Each row is where one point has got to under a steady rotation. How many ticks took it there?
The counts run from 0 to 168.
103  83 151 101 132 150 114 137  69 154 103 108 152  90 128 142  89 135 122  94 152 174 141 141 145 145  81  69 137 196 127 124 134 158 198 110 141 103 115 102 115 132 130 -> 79
130  54 133 110 147  76 101 122  99 166 144 135 127 111 107 121  84 115  77 135 187 112 120 141 172 178 178  91 122 137 108 144 116 158 106 143 140 105 152 157 130 125 123 -> 134
122 161 104  99 106  92 131  96 129 183 141 163  75 115  99  95 147  97 172  90 153 154 112 144 113 138 167  96 135  73 145 201  98 116 115 122 130 140 102 115 154 146 153 -> 137
116  36 114 119  91 106 122 164  86 139  82 100 153 110 155 152 113 141 140 158 188 153 112 124 112 127 107 164 103 171 113 131 138 176 152 121 125 144 105 194 122  80 139 -> 0
173  90 149 147 133 120  81 130 150 126 158 161 151 141 123 101 115 138 140  67  92 105 129  71 176 143 162 116 144 149  99 112 141 128  49 151 131  96 139 101 106  96 134 -> 17
131 133 122 111 110 155  80 154  50 186 129 125  82 145 163 143 123 168 195 116  92 133 130 159 110 151 129 149 110 177 130 187 112 121 151 161 122 109 138  90 164 138 108 -> 3
127 160 149 133 170 157 109 140 137 136 122 140  81 113 154 102  43 127 161 122 106 169  91 183 141  95 138 169 181 115 114  99 152 130 123 161 165 138 126 128  92 102 110 -> 13
160 132 152 118 124 111 120 105 121 131 140 130 153 135 108 133 156  95 184 117  72 188 123 126 143 103 110  76 155 114 175 118 160 145 106  79 162 142 113 156 136  92 168 -> 22
127 152 120 157 103 111 119  91 149  89 120 143 127 111  92 143 163  89 104 118 158 144 144 122 168 147 185 100 158  94 141 190 154 118 136 119 136 138 101 210 114 126 162 -> 139
135  91  85  82 117 129 134 129 100 142 122 130  69 109 129 114 100 130 136  50 111 114 133 156 103 181 117 121  98 164 119 152 104 112 171 148 164 149  99  85 149 149 145 -> 81
133 170 147 153 143 170 117 129 119 104 121 151 120 169 185 145 156  94 106 141  44 142 155  83 140 124 157 147  87 141  85 128 136 100 132 138  77 127 122 176 153 109  99 -> 7
113 144 129 128  84 168 110 116 115 113 147 145 101  80 131 165 152 127 144 125  81 115 114 134  91 124 181 184 123 125  72 179 126  73 161 172 126 155 108 172 178 130 121 -> 5
 65 101 126 132  96  89 133 126 128 178 120  97  97 139 144 121 120 131 192 141 156 143  93 116  92 157 159 125 153 152 156 151 120  80 143 105 105 108 176 144 182 118 121 -> 29
 98  94 155 123 114 114 150 120 168 142  73 161 147 136 129 143 129  86 105  49 161 113 114  86 115 155 211  65 142 128 115 123  97 120 134 140 105  80 109 142 139 135 110 -> 163
153 179 106 143 125 111 144 133 158  49  99  99 148 168 130 127 203 102  93 107 115 106 150 140 140 113 142 155 107 104 167 153 118 135 177 120 121 110 126 149 107 154 101 -> 62
124  99 106 103 157 100 176 141 124 141 150 108 108 109 104 166 106  95 109 129 108 143 155 188 120 169 139 118 184 152 168  96 151 148 188 108 168 151 107 136 153 120 158 -> 52
130 122 153  78 147 142 102  86 100  65  96 121 122 115  73 127 184 113 145 118 118 123 108 128 155 102  85 118  98 111 101 101 148 105  96  90 102 171 129 139 113  76 129 -> 101
 62 131 122 180 100 169 176 137 129 150 128 126 106  93 131 178 130 102 107  95 101 154 124  68 133 141 190 119 134 165  81 145 133 107 140 122 113  97 118 173 152 135 147 -> 84
162 164 109 160 126 125 136 112 141 119 131 129 148 135 137 100 113  98 133 183 119 107 145 134 127 116 118 176  87  26 107 136 122  91 136 122 156 136 137 194 151 163 110 -> 36
102 187 123 171 117 162 135 136 130 106 110 129 125 139 176 108 118 105 152 185 144 188 111  92 146 121 104 123 129 106  98 138 172 146 104 109 137 105  98 193 151 141 129 -> 115
154  60 107 121 165 100 123 118  82 145 124 145 127 115 171  96  95 132 108 184  85 153 140 130 133 158  84  89  93 147 161 104 116 101 138  79 117 127 163 111 122 131 132 -> 104
122 171 123 161 114 152 107  85 121 109 129 125 116 169 128 136 180 122 142 181  91  85 146 155 109 157 152 146 127 112 129 152 133  82 138 109 103 127 159 103 146 227  92 -> 34
178 118 146 148  93 120 111 133 126 141 144  95 168 150  95 193 176 145 111 120 124  80 143 131 109 137 151 190 141 194 135 164 133 126 149 175 124 115 127 100 104 115 135 -> 149
135 101 181 125 145 121 150 100 161 146 138 144 228 139  75 152 160 102  87 143 143 114 180  66 123 137 121  76 156 133 116  87 139 147 115 112 122 122 105 113 134 119 156 -> 47
107 154 155 102 160 143  97 113 144  90 117 151 171 149 118 128 193 176 139 164 162  89 103 126 127 118 139  97 157 129 135 107 111 135 117 128  77 118 101  61 156 126 116 -> 126
137 153 150 144 152 192  95 135 105 132  75 132 128 155 175 119 161 104 135 144  87 137 134  96 157 119 120 129  99 122  63 124 134 120 110 135  80  97 122 171 138 155  57 -> 8
115 132 114  98  83 154  96 153  68 164 144 130  93  96 124 144 135 156 178 120 106 108 103 148  98 112 143 174 128 114  85 205 118  98 134 175 140 131 125 134 176 127 124 -> 4
138 108 125 169 110 121 165 172 117 109  98  71 118  94 121 107 125  93 164 105  91 112  68 120 143  59 123 184 129 127 127  99 158 147 134 137 155 130 137 164  85 113 127 -> 92
129  69 111  99 158 112 133 122  73 180 112 151 102 101 165  76  77 147 170 159 127 164 102 134 144 146  83  94  90 128 140 126 120  92 106  93 132 119 162 117 149 116 133 -> 105
123 148 132 126 103  97  84  78  95 143 120 119 105 135 146 112 132  75 128 107 116 186 131 126 139 186 146  85 105 192 134 196 158 135 154 152 117 133 146 128 128  79 121 -> 109
149 108 179 140 149 147 106 127 125  95  97 165 176 108 184 124 117 145 135 153 133  89 108 116  96  97 134 127 150 113 114 110 129 142 151 150 123  95  77 127 117 207  63 -> 10
125 172 154  95 147 140 114  83 110  89 120 150 124 135 113 121 194 129 172 114  91 148 118 124 135  76  99 108 106 113 147 127 130  68 115  93  85 175 157 107 112  64 124 -> 100
127 107 144 114 104 104 151  92 170 120 146 199 116 136 130 131 135 142 142 162 105 125 118 119  81 114 160  59 182 110 129  95 133 146  79  95 110 160 104  92 146 134 140 -> 20
178  94 108 159  91 115 132 171 124 133 114 123 146 145 140 123 105 143 123 197 184 116 137 136 113 121  92 154 125  67 146 147 115 154 100 115 157 112  96 167 109 214 154 -> 143
 91 134 119 170 144 148 158 137 149 136 170 103  90 130 123 134 104 167 139 156 127  98  88 136 107 141 149 209 175 172  91 112 168 102  82 147 144 147 145  95 146 124 148 -> 121
139 183 101 137 102 110 128 168 180 187 143 111  98 198 166 127  98 165 155 125 174 200 133 155 112 117  94 185 131 153 154 151 135 136 145 143 136 128 124 145 111  79 129 -> 146
 88 206 124 135  97 148 154 146 133 137 127 103 109 113  97 141 171 112 152 124 136 153 123 146 124  63 167 109 139  46 140 175 108 141 136 108 130 107 109 163 156 190 108 -> 60
117 148 130 121  82 153 128 126 131  94 114 161  70 106  99 146 141 142 114 132  96 159 137 157 142 102 140  92 188  91 141 136 135 138 102  66 150 129 106 119  99 221 128 -> 167
108  80 125 101 143 122 127 111  85 174 102 134  89  74 158  93  57 116 178 149 172 149  78 137 104 135 101 111 119 124 115 137 129  98 139 105 138 135 149 143 153 111 141 -> 106
119  88 134 129 139  80  93 110 109 186 152 149  97 111 143 131  89 149  89 143 177 150 120 138 146 167 199  81 144 144 150 159 106 138 113 137  96  87 167 104 141 149 136 -> 135
120 106  76 106 149 128 158 158 120 184 110  76  99 162 102 121 129  75 149  52 142 148 128 130 184 160 123 147 115 153 139 102 147 132 131 131 133 107 139 141 167 118 158 -> 54
120 164 104 151 116 147 172 166 125 111 115  93  57 123 146  90 125 111 156 110  72 151  93 133 114  74 122 182 117 101 123  83 151 147 126 129 166 158 122 126  76 151 117 -> 91
115 138 139 140  97 162  62  85  71 157 105 110  92 119 126 101 144  92 148 108 125 152 133 119 167 191 142  96 106 172  96 208 166 124  91 162 124 117 127 112 115 147 137 -> 110
154 147 114 106 142 178  95 144 133 171 185 155 140 161 103 160 153 205 143 132  89  96 176 117 143 120 112 179  94 112  91 150 121  89  94 148 103 126 143  90 172 133 119 -> 151
